(in the rows, 128 means zero)
runs of hidden systems
run 1, Q457 (11 x 18)
[[140 138 168 104 171 151 106 109 128  93 119 146  63 113 146 162  96  84]
 [154 167 125 142 121 157 150 107 135 108  77 122  73 169 124 107  72 127]
 [108 188  90 146  96 167 105 121 123 181 108 101 134 173 154 133 105 146]
 [ 98 139 113 149 107 130  55 128 124 122 167 136 202 148 139 104  93 147]
 [134  86 145 155 177 124  56 175 118 105 160 128 133 138 150 132 134  98]
 [128 116 177  95 168 147 113 120 121 106 122 162  78 129 138 147  85  69]
 [143 140 129 140 131 148 157 120 136 129  61 127  78 192 120 107  86 111]
 [ 89 165  97 123  99 158 123 132 118 195  93 109 150 180 148 134 100 140]
 [ 85 108 124 144 113 120  80 137 123 131 151 130 209 165 134  93 103 156]
 [120  72 159 128 180 114  68 181 114 119 142 126 151 143 151 138 150 111]
 [120  93 193  88 167 132 139 132 109  97 116 163  93 132 137 145  91  95]]
run 2, Q940 (11 x 18)
[[163 127 172  60 130 109 105 126  99 131 158 158 167 128 122 109 125  87]
 [149 148 163 112 156  72 161 134 130 152 106 163  94 145 130 157 111  74]
 [163 138 106 203 108  99 163 162 130  95 119 152  82 154 122 125  98 126]
 [144 125  76 202 117 117 117 148 153 147 115  88 125 160 125 113 180 154]
 [ 89  69 141 147 140 122 113 121 149 115 160 107 174 121 117  96 179 166]
 [112  79 143  73 153 152  83 131 131 132 144 142 165 121 102  95 135  75]
 [ 96 132 141 100 181 104 138 114 136 154 121 152 123 118 137 140  62  64]
 [139 169 101 167 123 122 160 175 105 121 139 133 117 134 143 119  42 115]
 [132 191  99 177  91 114 147 151 131 177 137  94 144 164 140 127 134 159]
 [114 114 158 129  88 110 161 130 130 122 139 117 178 153 107  98 171 194]
 [116  82 154  74 113 157 133 139 141 141 107 154 135 147  78 112 183 102]]
run 3, Q48 (11 x 18)
[[147 158 112  95 163 102 120 207 112 135 114 130 143  83 136 182 114 105]
 [ 89 205 140 114 137 145 172 123 170 120 128 100 133  90 100 127  83 150]
 [141 161  81 159  84 168 106 140 156 135  88 109 127 177  92  99 141 140]
 [116  97 138  94 107 153 111  73 115 185 125 112 133 151 150 135 195 144]
 [153  74 119  92  96 121 106 106  92  78 130 183 143  91 138 144 133 145]
 [148 151 118 117 168  83 127 184 124 126 122 121 125  66 147 196 145 124]
 [ 98 190 121 143 147 146 155 103 169  95 132  99 106  79 120 131  77 154]
 [159 173  85 176 109 138  90 116 154 143  95  98 120 181 122  98 134 134]
 [135 116 153 107 100 155 123  63  95 172 154 109 124 156 169 116 164 146]
 [171  93 130 104  96 127  87 121  87  87 164 190 135 103 137 136 129 110]
 [152 159 160 117 163  81 146 177 132 121 152 131 112  80 134 182 157 117]]
run 4, Q926 (11 x 18)
[[173 173 127  79  89  85 152  87 122 123 129 162 141  83 117 146 138 141]
 [113 119  81 153 100 176 149 218 115 142 150 117 120 115 108 129 141 123]
 [ 91 104 102 127 126 111  91  51 172 162 128 163 154 128 111 117 140  93]
 [175 128 104 117 110  99 138 161 106  90 118 104 167  84 130 139 161 193]
 [ 96  75  83 151 166 193 114 141 143 131 133 101  88 104 128 118 129  95]
 [165 141 116 101 120  97 113  29 133 110 135 156 135  92 140 117 107 119]
 [174 159  87 141 113 148 156 201  89 131 155  91 117  92 145 138 131 141]
 [ 82 111 116 150 142 149  95  90 155 165 183 150 120 124 126 114 123  61]
 [190 165 134 113 105  69 101 122 127 102 143 145 167 106 118 135 165 150]
 [110 110 100 185 145 162 139 202 150 113 144  97  90 106 111 140 161 132]
 [119 103 117 155 131 107  97  43 170 102 130 168 126 132 115  97 105 102]]
run 5, Q931 (11 x 18)
[[113 174 124 141 171 120 126 200 115 162 161  89 139 102 162 164 113 124]
 [108 162 127  90  97 156  81  80 144 128 171 141 178  95 108 109 128 131]
 [176 131 161  78 160 130 123 139 118 136  72  78 140 173 124  97 155 137]
 [ 87 140 180 115 101 187 154 156 105 150 152 151  87 157 140 159 114 118]
 [103 132 111 133 102 113  91  75 127 119  76 161 148 161 152 149  84 163]
 [122 156 134 136 183  94 138 188 125 131 110  79 135 103 160 178 133 164]
 [ 92 148 136 116 120 187  76 114 148 106 191 130 140  79 117 133 134 129]
 [167 104 125  82 152 137  96  75 122 148  80  88 140 152 141 101 165 132]
 [123 129 163 107 131 175 170 173  72 151 152 110  95 141 165 139 103 120]
 [114 163  96 124  74 139  86  90 114 137 118 180 141 143 147 156  74 126]
 [158 178 129 111 148  78 150 155 124 128  82  88 154 112 144 160 136 179]]
run 6, Q931 (11 x 18)
[[ 70 130  98  88 152 162 122 154 123 145 126 110 176  89 127 124  69 126]
 [110 155  82  84 118 165 111 154 137 174  91  92 174 124 106 119 136 132]
 [115 129 135  89  84 178 140 181 101 139 117 106 164 147 111 121 155 174]
 [121 103 139  99  89 166  87 177  97 116  89 162 142 169 125 166 145 151]
 [108  99 135  83 129 133 127 145 106 113  72 154 123 109 152 206 143 162]
 [106 119 102 112 152 173 109 150 128  79  96 119 105  70 141 178 104 153]
 [134 129  69 118 132 181 100 107 134 138 109  87 102  74 145 156 160 142]
 [171 112  98 114 106 184 123 122  81 118 149  81 121  98 159 114 148 163]
 [194 131 109 108  88 161  93 143  66 133 142 143 109 133 163 146 136 113]
 [189 161 133  81  89 114 145 112  83 114 117 163 110 103 150 168 115 138]
 [178 195 135 127 121 135 132 138 133  71 101 138  78 108 123 161  96 140]]
run 7, Q82 (11 x 18)
[[170 158 123 143 171  65 149 108 116 116 144  94 141 102 167 108  79 139]
 [138 105 155 139 140 182 121 127 127  90 197  96 103 101 124  90 158 132]
 [189 111 143 132 157  97  82  97 128 125 101 146  90 172 146 127 148  83]
 [157 137 180 131 100 111 193 171 104  90 143 150  98 135 121 142 138 154]
 [109 142 108 187 130 145  80 169 180 105 121 153  94 138  96 160 145 106]
 [113 147 144 157 160  47 174  94 166 120 108 126 136 128 129 124 102 148]
 [ 93  67 129 162 151 156 138 174 138  83 148  91 141 124 113  90 136 160]
 [118  78 131 133 187 108 110 102 131 162 120 142 106 151 154 122 111  56]
 [137 110 178  88 113 120 174 158  97  88 151 163 150 128 102  94  91 124]
 [128 169 122 143 139 159  91 206 146 150 132 126 119 157 101 131 124  72]
 [107 178 174 109 124  88 163  76 174 162 121 143 138 156 100 115 130 117]]
run 8, Q48 (11 x 18)
[[121  58 120  78 126 180 138 115 111 163 114 109 127 129 118 102 180 117]
 [134  74 117  64 135 106 129 104 120 119  81 181 140  97 116 150 129 103]
 [123 146 101 114 133  86 182 175 116 140  88 137 135  87 136 186 113 145]
 [ 72 175  69 146 121 153 138 132 155 146 130 109 144  84 124 139  80 140]
 [139 151  74 138 107 128 119 100 160 156 116  88 176 137 101  74 152 145]
 [170  90 104  84 106 169 142  89  94 153 124  98 119 115 137 104 179 135]
 [163 109 109  67 121 123 110  88 112 132 117 177 114  79 132 160 138  85]
 [150 178 119 119 115  71 178 137 130 126 119 152 118  78 130 184 127 140]
 [101 183  73 184 105 153 145 134 157 130 153 119  99  86 127 155 109 141]
 [134 147  91 175 118 122  96  68 176 150 144 101 135 138 119  91 162 133]
 [187  83 120 131 112 136 134  71  97 126 144 104 106 132 158  95 172 147]]
run 9, Q82 (11 x 18)
[[ 90  98 129  73 154 143 119 113 123 114 164 128 181  71 120  97  90 113]
 [165 144 128  71 169 157 108 147 104 150 117  85 144 132 135  93 100  85]
 [147 166 175  76  96 178 152  97 110 165 143 129 103 160 119 107 132 104]
 [150 166 131 123  59 142  89 143 122 139  98 154 143 195 113 139 158 146]
 [103 171 129 139  97  94 148 143 134 179 113 135 134 140 146 195 166 164]
 [ 74 107  95 123 118 135 116 112 158 111 104 133 156  78 116 168 157 180]
 [117 103  67 120 172 123 135 112 116 136  81  91 133  88 171 138  92 148]
 [115 100 109 110 126 185 152  84  89 116 167 117 111  85 158  98  74 129]
 [175 140 110 119 115 155  63 111  86 122 162 140 136 137 158 101  87  95]
 [181 193 174 104 110 112 130 127  98 145 187 126 129 125 155 138 138 122]
 [162 163 153 113 109 147  83 130 153 104 129 121 117 126 103 154 203 146]]
run 10, Q34 (11 x 18)
[[150 168 171 138 140 159  78 117 155  84 105 134  72 150 123 157 134 124]
 [154 138 161 123 148  87 162  71 132 164 107  98  94 144 165 147 176 148]
 [159 114 150 160 111 167 100 125  81 105 170 109 101 162 178 120 134 158]
 [ 97 116 160 126 158  99  62  97 135 154 152 143 144 133 169 174 159 119]
 [124 132 202 113 177 120 163 146 102 101 176 104 122 104 162 131 100 145]
 [133 178 166 140 167 151  78 158 147 135 122 113  88 168 135 150 120  87]
 [122 156 182 125 135  96 177  80 133 187 138 114 112 171 149 122 137 121]
 [154 131 157 151  95 143 109 177  69 132 148 135 128 200 166 126 116 143]
 [ 65 102 163 140 135 111 106 144 138 175 149 160 135 155 143 177 167 113]
 [ 91 100 197 127 160 118 168 157 105  91 132 133 129 149 144 123  74 148]
 [106 134 132 134 180 155 103 184 139 160  81 102  98 172 139 154 117  94]]
run 11, Q926 (11 x 18)
[[115 121 194 135 129 134 177 110 116 119 165 146  64 126 156 162 136 132]
 [148 143 139 150  90 127 100 159 103 112 116 188 116 194 131 141  84 104]
 [ 75 197 137 148 132  94 148 149 165 167 100 126 137 143 131 174 114 143]
 [ 87 120 170 128 125 137 125 158 136  94 140 116 191 164 102  78 102 167]
 [151 118 155 110 163 123 123 109 151 146  56  84 112 180 123 114 178 137]
 [115  76 178 117 132 130 188 105  97  97 126 136  93 123 159 140 118 169]
 [154 125 117 114 125 148 110 151  85 132  82 157 103 175 154 142  72  95]
 [ 78 195 145  92 133 115 164 115 132 174 122 131 137 108 147 173  85 131]
 [113 147 166  87 101 167 117 180 111 124 152 127 184 158  98  87 112 136]
 [118 128 154 100 129 140 126 109 160 179  88 116 112 163 108 144 209 123]
 [107  67 158 122  82 135 153 117 102  85 124 166 123 136 133 146 148 189]]
run 12, Q940 (11 x 18)
[[104 155 127 102 131 185 150 142 158 187 118  87 108 131  98 125 174 108]
 [ 72 105 151 116 107 153 164  51 141 103 128 147 124 128 124 105  87 159]
 [134 105  92  83 114 192 125 162  83 154  81 121 118 139 140 136 111 117]
 [ 64 156 108 130 108 124 149 102 140 156 136 154 122  82 153 197 112 148]
 [177 150  91  93  89 154 154 140 101  86 127 111 148  77 112 104 108 165]
 [129 164 151  93 138 157 159 103 135 185 131  91  86 109 139 159 182 125]
 [139 104 159 117  87 146 150  55 106  77 142 165 101 124 136 116 109 159]
 [173 103  95  91 126 155 110 136  89 161  74 125  90 137 157 166 165 110]
 [104 117 114 154 125  99 138  97 136 107 154 163 104  66 156 192 136 151]
 [211 132  78 114 121 147 104 136 109  86 141 106 130  77 118  99 141 125]
 [136 144 166 121 181 113 128  82 141 166 159  90  93 105 166 152 174 116]]
run 13, Q457 (11 x 18)
[[105 167 157 110 166 165  98 129 119 114 118 107  96 108 176 185  88 143]
 [134 158 155 147 119 163 111 102 137  60 108 118 113 163 119  98  77 166]
 [144 164 116 145 118 174  67 154 105 135 104  98 109 170 172 163 130 150]
 [ 97 145 137 146 100 155  75 100 107  91 162 161 142 139 159 133  58 147]
 [135 122 125 198 159 129  58 153 145  95 115 120 103 173 149 137 119 128]
 [102 160 139 102 161 170  85 131 118 117 119 132 111 116 159 162  54 104]
 [127 132 139 158 136 171 105 112 143  90 106 113 108 189 120  73  76 127]
 [130 153 117 117 135 164  59 130 105 169  93 113 128 182 174 153 113 119]
 [101 124 142 147 113 135  93 116 101 110 152 152 160 173 158  97  46 135]
 [111 112 152 172 171 120  68 165 138 135 111 119 118 199 151 141 130 108]
 [ 97 139 160  85 153 148 102 151 111 117 105 156 138 144 138 148  51  99]]
run 14, Q221 (11 x 18)
[[112 123  56 119 110 146  78 120 122 153 161 141 172  75 135 130 121 110]
 [ 93 127 113 113 112 147 151 125 125 128 191 115 156  46 132 139 144 163]
 [133 141 132  52 121 188 145 108 122 133 140  87 148  83 104  91 141 138]
 [138 125  98  68 101 141 177  84 120 180  88 121 119 100 127 143 165 134]
 [174 141  74 110  69 151 145  97  91 108 114 150 115  92 139 135 101 150]
 [167 139  67 123 111 133  73 102 138 111 133 137 131  63 127 153 158 127]
 [138 127 127 123 134 117 141  91 144  78 149 103 133  51 132 132 153 185]
 [185 130 137  77 168 148 138 107 127 103 115  66 117  90 123  97 154 141]
 [176 120 123  98 147 100 174  53 127 154  93 118  83 111 149 134 152 117]
 [215 156 105 131 111  85 140 101  94  98 119 141 112 119 152 123  94 131]
 [197 150 112 156 132  83  93 120 145 106 157 146 106  95 122 143 171 103]]
run 15, Q221 (11 x 18)
[[122 124  81 192 116 155 157  81 140 150 142  98  77 131 150 108 124 136]
 [158 101 111 140 110 127  81  85  86 140 164 113 164 153 173  86 130 141]
 [141  98 168  87 132  95 119 138  87 138 174 156 145  95 159 169 172 125]
 [134 174 185  60 132 123 152 132 134  93 133 155 138  93  96 138  94 119]
 [142 191 102 118 129 121 156 155 176 152  69 107 114 127  80 139 144 116]
 [138 123  82 196  84 150 161 107 148 111 107 124  80 151 115 107 132 155]
 [158  66  85 160 123 132  62 108 108 109 129 123 148 152 149  95 145 137]
 [117  59 151 117 169  96 119 128 100 110 162 141 137  84 171 161 150 134]
 [133 160 181  71 182 126 143 136 124 105 150 115 137  83 129 123  73 102]
 [136 203 125 118 149 110 174 127 166 189 109 100 106 124 111 136 133  93]
 [154 165 108 180  63 129 172 107 129 139 134 132  99 175 119  98 118 148]]
run 16, Q34 (11 x 18)
[[112 113  81 128  93 171 113 152 132 182 114 165 112 156 104 133 139  71]
 [ 88 111 116 111  80 106 182  97 114 138 115 183 156 125 123 134  84 144]
 [119 124  84 126 109 155 133 219 108 103  84 126 144 115 119 161 109 166]
 [ 64 102 109 119 131 162 144 107 189 131  89 124 125 113  77 122 154 138]
 [161  98 110  79 131 135 147 102 109 100  69 111 149 129 119  78  97 150]
 [145 108  57  97 115 183 107 129 111 168 116 118 111  87 131 145 160  97]
 [105 139 115  95  80 148 136  52 132 109 144 171 136  76 119 134  99 144]
 [168 168 107  90 120 119 119 167 115  90  86 120 148  81 128 170 130 171]
 [131 130 123 127 121 168 143 111 176 107 129 110  86  85  84 133 196 143]
 [187 110 130 111 123 108 108  55 133  77  90 133 123 137 126  97 135 150]
 [186 101  79 127 139 122 116 120  96 147 138 104 102  80 168 155 180 124]]

runs to name
run 17 (2 x 18)
[[110 113 128  73 170 148  86 119 120 101 132  94 181  69 141 123 113 152]
 [153 134 141  71 177 171 124 109  98 149 106  76 100 117 172 126 107 109]]

Q82
run 18 (2 x 18)
[[104 102 114 130  80 142 101 142  76 131 131 185 133 140 171 186 109 148]
 [146 131 100  98 148  87 104 142 111  97  88 138 155  76 156 184 111 157]]

Q931
run 19 (2 x 18)
[[125 105 148 153 128  68 126 129  92 163 119 155 140 193 181 149 118 132]
 [ 66 138 172 146 160  79 150 170 137 138 124 148 147 155 136 157  84 132]]

Q457
run 20 (2 x 18)
[[154 168 176 108 112  99 138 105 106 154 105 118 123 168 171 169 156 173]
 [128 104 178 143 111 164 114 150  99 116 162 117 103 155 155 152 184 166]]

Q34
run 21 (2 x 18)
[[131 149 177 144 137 136 190 166 126  75 127 127  88 139 117 118  76 143]
 [141 145 111 145 157 127  85 124 167 165  90 118 112 184 110 104 134  68]]

Q221
run 22 (2 x 18)
[[165 166 141  96 165 132 112 180 152  82 121  91 138  78  95 134 152 138]
 [168 134 144  91  98 203 145 127 102  96 161 120  84  99 117 114 135 128]]

Q457
run 23 (2 x 18)
[[171 149 127 162 145  59 109 120 138  98  73 130 117 154 151 154 128 159]
 [135 102 108 185 148 133 152 132 132 138 159  67  97 114 152 119 179 155]]

Q34
run 24 (2 x 18)
[[127 194 121  91  98 134 154 151 124 139 108 163 111  89 122 194 108 124]
 [141 175 116 130 101 151 122 117 156  68  85 116 122 111  99 136 123 188]]

Q931
run 25 (2 x 18)
[[171 108 117 107  90 147 163 116  62 168 138 123 123 156 160  97 122 122]
 [161 165 116 130  79 111 135 174  81 129 132 179 134 149 143 150  74 115]]

Q931
run 26 (2 x 18)
[[ 86 107 162 153 168 109 110 116 124 121 206 148 130 102 161 138  97 102]
 [191 183 147 120 146 101  74 166 140  92 121 136 135 136 111 131 127 105]]

Q926
run 27 (2 x 18)
[[ 81  60 108 158 163 163 148 132 122 131 119 101 117 145 144  88  89 124]
 [ 84 121  92 109 154 149  97 113 121 173 105 116 162 142 151 112  66 102]]

Q34
run 28 (2 x 18)
[[163 176 110 146 135  75 110 100 151 164  88  99 129 149 151 151 165 150]
 [124 149 194 138 136 140 146 154 115  89 204 104 131 108 141 121 130 163]]

Q931
run 29 (2 x 18)
[[111 177 104 149 137 138 146 176 102 133 156  80 144  96 164 142  78 166]
 [ 84 180 145 133 130 159  87 141 182 134 143 105 161 145  85 108 142 133]]

Q34
run 30 (2 x 18)
[[ 90 173 139 139 114 182 165 109 173 118 100 114  76 132 100 139 121 150]
 [141 163  73 119  83 159  94 128 134 117  83 110 159 129 114 128 134 177]]

Q457
run 31 (2 x 18)
[[ 83 114 104 136  91 177  75 128 136 104 105 136 146 129 128 159 142 184]
 [ 88  97 127 106 148 185  92 137 117 105 104  95 132 102 156 161 134 180]]

Q221
run 32 (2 x 18)
[[151  73  95 144 110 121  87 119  83 103  96 157 133 161 170 129  94 140]
 [ 76 102 137 172 173 117 124 109 120 153 130 119 102 150 193 156  88 126]]

Q457
run 33 (2 x 18)
[[127  77 165  91 153 125 158 216  91 117 139 133 135 116 126 145 153 125]
 [101  77 177  96 111 144 179 115 135 116 106 171  88 139 103 145 158 130]]

Q457
run 34 (2 x 18)
[[162 162 131 147 107 136 167 109  87 157 155 106 104 165 161  87  80 123]
 [124 148 158 136 138  97 121 134  96 198 174 131 139 165 179 143 128  97]]

Q926
run 35 (2 x 18)
[[121  93  96 115 130  94 156  68 110 132 169 130 165  63 152 105  99 138]
 [151 120 149 156 186  71 148 106 160 139 147  84 118 116 132 109 179 127]]

Q457
run 36 (2 x 18)
[[171 183 115  85 136 134 127 152 116 151 173 115 133  59 124 138 135  84]
 [176 173 137  81  86 162 141  88 133 107 123 131 123 125  84  83 120 125]]

Q931
run 37 (2 x 18)
[[174 133  60 162 122 127  55 138 118 127 137 140 117 112 149 151 137 100]
 [116 132 109 156 151 141 113  95 127 117 189 145 100  85 154 118  62  77]]

Q457
run 38 (2 x 18)
[[168 120 164 123 133 101  70  81 125 118 169 169 121 136 139 125 147  81]
 [179 148 127 154 146  91 150 165 110 124 128 156  82 137 145 142  89  78]]

Q457
run 39 (2 x 18)
[[115 106  82 153 135  76 115 182 142 113  80 163 157 118 116 172 130 137]
 [ 92  91  97 162 150 142 189 144 161 100 123  95 113  91  99 100 119 148]]

Q34
run 40 (2 x 18)
[[124 139  92  84 113 123 148  83 142 174  50 112 147 137 119 124 140 146]
 [129 123  72  89  69 151 142 109  85 159 101 137 148 109 150 148 125 161]]

Q48
